Each row is where one point has got to under a steady rotation. How many ticks took it there?
The counts run from 0 to 412.
[-17   5  11  -4   3  -3 -10 -10  26   1] -> 54
[-16  17   9   8 -20   5  11   3   9   6] -> 264
[ -9  12   3   0 -16   9  26   2  -3   5] -> 115
[  0 -10   9   0  25 -17  -9  -8   6   7] -> 329
[  3  18 -14  -8 -15  -7   2   9  18   1] -> 109
[-16  13   6  -4  -9   2  -4  -5  28   1] -> 107
[-17  14  13  14 -12  -3  -4   3  16   7] -> 338
[ 11  -5  -9 -20  12  -2  21  -6  -6   2] -> 401
[-13  -1  15   2   1   8  25  -9 -10   7] -> 144
[-16  12  12  12 -15   6  16   2  -1   8] -> 114
[ -7   5  12  23  -6  -9   9   9 -11  14] -> 292
[  2  -1  -8 -27  12  -1   6 -12  16  -3] -> 101
[ -6   6  -4 -21   4   0   0 -11  25  -3] -> 78
[-16  -1  11  -9  11  -1  -6 -16  22   2] -> 331
[  3  20 -13  -6 -18  -4   6  12  15   3] -> 34
[ -5   2   8   8  10 -17 -18  -1  19   8] -> 232
[-16   3  11  -8   7  -1  -7 -14  24   1] -> 129
[-13  -8  14 -10  16   3   8 -20   7   3] -> 99
[ 10   0  -8 -13   3   1  28   0 -12   4] -> 94
[ -6   4  -2 -23   7   1   2 -13  23  -3] -> 280
[ 13 -12  -2  -4  23 -14   8  -2 -10   9] -> 21
[ -9   5  -1 -20   4   1  -1 -12  26  -3] -> 205
[ 15  -4  -9  -6   8  -7  23   4 -16   8] -> 297
[ -4   0  13  20   1  -7  14   5 -16  14] -> 15
[ 12 -12  -1   0  21 -14  11   0 -14  11] -> 96
[  9   3 -14 -21   9 -11  -3  -2  20   0] -> 27
[-12   7  14  22  -9  -4  10   7  -7  13] -> 38
[-15   8  15  15  -9   4  18   1  -8  10] -> 166
[-13   2  13   3  -5   9  26  -6 -10   7] -> 219
[ -8  -6  17  12   8  -1  17  -5 -15  11] -> 68
[ -5 -11  12   1  24 -12  -7 -12   6   7] -> 75
[  8  10 -10   3  -2 -20 -12  13  16   6] -> 133
[-13  -2  16   5   3   7  23  -9 -11   8] -> 271
[-14   6  16  17  -8   2  17   2  -8  11] -> 293
[ -4   7   6  14   1 -19 -17   7  16   9] -> 82
[ -8  -4  12   3  17 -13 -15  -8  16   7] -> 382
[  9  16 -14   1 -13 -13   1  17  10   5] -> 237
[-10  -4  13   2  17 -11 -13 -11  17   5] -> 255
[ 11  -9  -5  -9  23 -18  -6  -3   6   5] -> 253
[  9  11 -13   1  -4 -18 -10  14  15   6] -> 260
[  5  -4   1   0  18 -21 -16  -1  14   7] -> 306
[ -2  -4   0 -21   9   7  24 -12  -1   1] -> 325
[  0  13 -10 -17  -4  -4  -2  -2  26  -3] -> 131
[ 14  -5 -10 -12  12  -6  21  -1 -13   6] -> 222
[ 10  -6  -4  -7  22 -20 -10  -2  10   6] -> 51
[ 14  -6 -10 -20  20 -12   5  -5   6   2] -> 252
[ -8  16   1   1 -20   7  23   4   1   5] -> 190
[  0 -13  11   1  26 -14  -4  -9   2   8] -> 404
[  5   8 -13 -20   3  -7  -4  -1  24  -2] -> 79
[ 10   9 -14 -12   2 -16  -8   6  21   2] -> 207
[  1  16  -8  -3 -19   2  23  10  -1   5] -> 393
[ -8  -2   7  -9   3  10  28 -11  -7   4] -> 272
[  8 -10   4   6  17 -13  12   1 -18  13] -> 44
[-12   9   3 -13  -1   1  -3 -10  28  -2] -> 257
[ 13   7 -10   3  -6  -9  21  14 -14  10] -> 65
[-15  11  15  14 -14   4  15   2  -3   9] -> 241
[-16   9  12   9  -3  -7 -12  -2  22   6] -> 31
[ 13 -10  -3  -3  21 -14  12   0 -13   9] -> 223
[ -5  -5   2 -21  13   7  15 -18   8  -1] -> 175
[ 13  -5 -13 -21  18 -10   5  -5   7   1] -> 379
[ -4   2  11  22  -2  -9  11   8 -14  14] -> 217
[  1   8   0  12   0 -21 -16  11  14   9] -> 336
[-11  -7  13  -9  12   8  18 -17  -2   4] -> 249
[  9 -12   0  -4  26 -17   0  -5  -4   8] -> 403
[-10 -11  18   2  18  -2  10 -15  -6   8] -> 173
[  8   5 -10  -8  -5   1  29   6 -12   6] -> 371
[-7  1  5 -8 -2 11 30 -7 -9  4] -> 347
[-12  18   0  -6 -16   2   1   0  24   1] -> 362
[ 10 -10  -2  -6  24 -19  -6  -4   6   7] -> 126
[ -4  -8  15  12  11  -6  14  -3 -17  13] -> 322
[ -6   0   4 -11   1  11  29 -10  -8   3] -> 145
[  8  16 -14   1 -17  -7  12  16   2   6] -> 87
[ -1  -9   9   1  23 -17 -12  -7  11   7] -> 127
[ -3  10  -2  -6 -12   8  30   1  -7   4] -> 370
[  3 -14   8   1  26 -13   2  -7  -6   9] -> 22
[-17  14  13  14 -15  -2   0   4  12   8] -> 136
[-13  10  15  21 -11  -4   6   7  -2  11] -> 113
[-12  -4   9 -16  13   4   6 -19  14   0] -> 354
[-13  11  13  22 -12  -6   3   7   2  11] -> 315
[ -8  -3   4 -21  12   5  10 -19  13  -2] -> 100
[ -6  -4   5 -20  11   7  18 -17   4  -1] -> 377
[ -7  16  -5 -12 -12   1   0   0  27  -1] -> 310
[ -1 -13  12   7  20 -10  10  -5 -13  11] -> 172
[ -7  -4   6 -12   6  10  26 -13  -5   2] -> 70
[  1  13  -6  -4 -17   5  27   7  -5   5] -> 318
[  7  -4  -9 -26  15  -3  11 -10   9  -1] -> 49
[  2   9   2  21  -7 -16   0  17  -3  13] -> 366
[ 10  11 -11   8 -11 -13  12  19  -6  10] -> 215
[ -1  20  -8  -4 -21   0  13  10  10   3] -> 86
[  2 -13  10   6  21 -11   9  -5 -14  11] -> 299
[  8  -2  -7 -17   6   2  27  -4  -9   3] -> 19
[-12  -4  15   1   6   7  23 -12  -9   7] -> 69
[-15   9  12  11  -3  -9 -13  -1  22   7] -> 158
[  3   9 -12 -20   1  -5  -3  -3  25  -2] -> 206
[  8  17 -14  -1 -16 -10   4  16  11   4] -> 364
[ 12  11 -11   3 -10  -8  19  15 -10   9] -> 267
[ -4  10   5  22  -7 -15  -6  14   3  12] -> 314
[  0   9  -9 -20  -2  -4  -2  -4  27  -2] -> 333
[ -6  10   9  22  -8 -14  -5  12   5  12] -> 187
[-5  2  3 -9 -3 10 31 -5 -9  4] -> 220
[  9  10 -15 -14  -1 -13  -7   5  23   1] -> 334
[  9  13 -10  11 -11 -16   1  19   3  10] -> 365
[ -6  -7  16  14  10  -4  16  -3 -16  12] -> 195
[ -1  -6   6   2  20 -19 -16  -5  14   7] -> 52
[ 11  10 -12   1 -11  -6  21  13 -10   8] -> 394
[  3  -2  -3 -18   6   6  28  -8  -7   2] -> 273
[-14   3  17  15  -5   3  19  -1 -11  11] -> 91
[  9   1 -12 -23  11  -9   0  -5  17  -1] -> 229
[-12  -9  14 -10  15   5  13 -18   2   2] -> 174
[  4   8   1  20  -7 -15   5  16  -8  14] -> 291
[-11 -10  17   3  15   0  15 -13  -8   8] -> 248
[-16  16   8   8 -20   6  14   3   5   6] -> 62
[ -5 -10  16  11  15  -5  14  -6 -15  12] -> 120
[-12  -4  14  -1  16  -9 -12 -13  18   5] -> 128
[  2   6 -10 -23   4  -4  -1  -6  24  -3] -> 408
[ 10  15 -14   0 -11 -16  -4  15  13   5] -> 312
[ -3  -4   1 -24  12   5  16 -17   8  -1] -> 48
[ -6  20  -4  -3 -22   3  14   7  10   3] -> 340
[-18  14  11   7 -11  -1  -4   0  21   5] -> 286
[  8  15 -12   0 -16  -4  18  15  -2   6] -> 12
[  8   8  -9   2   3 -21 -15  10  16   6] -> 208
[ -4  19  -7  -4 -22   3  14   8  11   2] -> 213
[-12  -8  15  -8  14   6  17 -17  -1   4] -> 376
[  9   7 -15 -15   5 -14  -7   3  21   1] -> 409
[-17  15   9   4 -12   0  -4  -1  23   3] -> 159
[ 11   8 -12  -3  -8  -3  24  11 -12   8] -> 319
[  2  -2  -6 -26  13   1  10 -13  13  -2] -> 303
[ -9  11  10  22  -8 -13  -6  10   7  11] -> 60
[-10   9   6   0 -12  10  28  -1  -6   5] -> 40
[ 14 -11  -7 -11  23 -15   6  -3  -4   6] -> 73
[-11   0  16  17   0  -2  17   0 -13  12] -> 345
[-10  10  10  18  -5 -14 -13   7  14  10] -> 337
[  3  10  -1  14  -4 -21 -13  14  11  10] -> 261
[ 15  -7 -10 -13  15  -8  19  -1 -11   6] -> 20
[ -7  18  -6 -10 -14   0   1   2  25   0] -> 108
[ -3 -12  14   8  19  -8  10  -8 -13  11] -> 45
[-14  11   4  -9  -5   1  -5  -7  28  -1] -> 182
[ -2   9   4  16  -3 -19 -14  10  13  10] -> 7
[ -5  16  -7 -13 -10  -1  -1   0  26  -2] -> 183
[-17  15   7   0 -13   1  -3  -2  24   2] -> 32
[ -1   7   3  13   1 -20 -17   9  16   9] -> 209
[ 11  12 -12   5 -11 -11  14  17  -7   9] -> 342
[ 11   5 -10  -6  -4  -2  28   8 -13   7] -> 244
[-11  14   4   2 -19   7  22   3   0   5] -> 317
[ -9  -4   8 -10   7  10  25 -14  -5   3] -> 197
[  5  -1  -2   1  15 -22 -17   2  17   6] -> 231
[  2  -4   3   2  20 -20 -15  -4  14   7] -> 179
[-14   8   6 -11  -1   1  -5 -11  28  -1] -> 384
[-16  14  11  11 -18   6  14   3   4   7] -> 189
[  8  -4  -9 -25  14  -2  14 -11   6  -1] -> 251
[-13  19   2   0 -20   4   8   4  17   2] -> 85
[-14  -3  11 -12  14   1  -2 -18  19   0] -> 406
[ 13  -5 -10 -13  11  -4  24  -1 -11   5] -> 349
[ 12   1  -4   8   3 -12  17  12 -18  13] -> 193
[  0  -2  -1 -18   6   7  27 -10  -5   2] -> 400
[  5  -2   6  17   5 -12  14   9 -18  14] -> 396
[-16  11   7  -6  -5   0  -6  -7  26   0] -> 309
[  0  10  -4  -6 -13   6  30   3  -7   4] -> 243
[  9   9 -11  -1   1 -20 -13  11  17   5] -> 335
[ 13  -2  -5   5   6 -12  19   9 -19  11] -> 118
[-12  -7  15  -3  18  -6  -7 -16  14   5] -> 203
[  9  -5  -9 -24  15  -3  15  -8   3   0] -> 124
[  7   2  -9 -11  -1   3  29   2 -12   4] -> 296
[ 10  16 -14   2 -12 -15  -1  17  10   6] -> 110
[ -2  -1  11  19   2  -9  13   6 -17  15] -> 142
[-14   7  13   8   2 -10 -15  -2  22   6] -> 360
[ -2   3  -5 -23   7   0   4 -13  22  -3] -> 153
[  9  15 -14   3 -14 -12   4  18   5   7] -> 35
[-10   9   1 -15  -1   1  -3  -9  27  -2] -> 130
[  4  -3  -5 -21   9   5  25  -9  -3   1] -> 71
[ 12   9 -11   6  -9 -10  17  16 -10  10] -> 140
[  0   0  -5 -26  11   0   7 -13  18  -3] -> 228
[ 14   1  -6   5   1 -11  19  12 -18  11] -> 320
[-13   8  12  13  -2 -11 -14   1  19   8] -> 285
[ -9   1  11   7   9 -14 -17  -3  19   6] -> 105
[  9  13 -11   4  -7 -19  -8  15  13   7] -> 58
[  3  14  -8  -4 -16   2  26   9  -5   5] -> 191
[-12  -7  17   5  11   3  18 -11 -11   9] -> 323
[-12  -9  16  -8  16   4  11 -18   2   4] -> 301
[-11  -6  14  -1  19  -8  -9 -14  14   6] -> 330
[-15   7  13   7   1  -7 -14  -4  22   5] -> 233
[ -1  -5  -1 -23  11   5  20 -14   2   0] -> 123
[ 11 -11  -3  -7  25 -18  -3  -4   1   7] -> 328
[  5  17 -11  -2 -19  -3  17  13   2   5] -> 341
[-12  11  12  16  -5 -11 -13   4  16   9] -> 210
[-11  -9  16  -3  20  -6  -5 -15  11   5] -> 405
[ 11  -2  -9  -9  16 -19 -11   1  14   4] -> 103
[-1  6 -3 -7 -8  8 31  0 -8  4] -> 168
[  5   6   0  18  -4 -15  10  16 -12  13] -> 216
[  4  -7   4   0  22 -19 -13  -5  10   7] -> 381
[  6  15 -12  -2 -17  -2  20  13  -2   5] -> 139
[ -1   1  10  21  -1 -10  11   9 -16  14] -> 344
[ 10  -2 -12 -22  16 -10   3  -6  13   0] -> 304
[-10 -10  18   0  17   2  13 -15  -5   7] -> 46
[ 14 -10  -6 -11  21 -13  11  -2  -7   6] -> 275
[  6  11  -4  12  -5 -20 -11  15  10   9] -> 388
[  6  16 -15  -9 -11  -9  -1   9  21   1] -> 184
[-13  10   8   5 -14   9  24   0  -4   7] -> 369
[ -7 -13  16   1  23  -7   3 -13  -2   8] -> 225
[-13  -8  15  -8  18   1   6 -18   6   4] -> 226
[ -3  -5   2 -22  12   7  20 -16   3   0] -> 250
[ 12  -8  -7 -11  22 -18  -5  -2   7   5] -> 380
[-11  -6  10 -13  11   8  21 -17  -2   3] -> 122
[ -6  -5  16  16   7  -4  15  -1 -17  13] -> 397
[  4  -5   8  15   8 -11  14   5 -19  14] -> 194
[ 11   4 -13 -11   9 -19 -10   3  18   3] -> 155
[ 10  14 -13   2  -8 -17  -6  15  13   6] -> 185
[  7   0  -4  -2  13 -21 -16   2  16   6] -> 358
[ -5  13  -6 -16  -7  -1  -2  -3  28  -2] -> 385
[ -4   9   7  23  -9 -13  -2  13  -1  13] -> 112
[-17  13  14  18 -14  -2   3   5   6   9] -> 61
[ -3   0  -2 -25  10   1   5 -15  19  -3] -> 355
[ 10  11 -14  -9  -2 -15  -9   8  20   3] -> 5
[ 13  -7 -10 -19  15  -5  17  -5  -3   3] -> 72
[  7  14 -15 -12  -6 -10  -5   7  22   0] -> 259
[ -9  19  -4  -6 -18   3   5   3  21   1] -> 33
[  7  17 -13   0 -18  -5  15  15   2   6] -> 214
[ -1  19 -10  -7 -18  -2   5   8  19   1] -> 363
[ -3 -12  10   1  24 -14  -8 -10   6   8] -> 202
[ 1  7 -5 -8 -9  7 30  1 -9  5] -> 41
[-16  13  13  14 -17   4  13   2   2   8] -> 316
[ -9  -3  17  16   4  -1  17  -1 -15  12] -> 270
[  5  14 -14 -13  -7  -9  -4   7  23   0] -> 386
[-13  -6  16  -4  17  -4  -4 -17  15   4] -> 76
[  3  11 -12 -18  -2  -7  -3   0  25  -1] -> 4
[-15   3   9 -11   6   1  -4 -14  25   0] -> 2
[ -9  -2   5 -20  11   3   5 -18  17  -2] -> 25
[-11  -5  12  -9   8   9  23 -15  -5   4] -> 324
[-15   1  13  -2   8  -5 -11 -12  23   3] -> 383
[  1   8   4  22  -7 -15   4  16  -7  14] -> 164
[ 10 -10   2   4  18 -13  13   2 -17  12] -> 171
[ -7  -2  10   4  14 -15 -17  -5  19   6] -> 307
[-11   8  11  14  -2 -13 -16   3  18   8] -> 412
[ -9 -12  17   0  21  -4   6 -15  -2   7] -> 98
[  6  13 -11  -4 -16   1  24  11  -5   5] -> 64
[ 10  12 -13  -1  -6 -18  -7  13  16   5] -> 387
[  8  12 -15 -10  -4 -14  -6   7  21   2] -> 132
[  2  11   0  16  -6 -20 -10  15   9  11] -> 59
[ -9  -1  12   4  13 -13 -16  -7  17   6] -> 180
[ -3  13  -9 -18  -6  -2  -1  -3  26  -2] -> 258
[-12  -1  14   3  14 -11 -15  -9  19   5] -> 53
[  4   5 -12 -23   6  -6  -1  -4  23  -2] -> 281
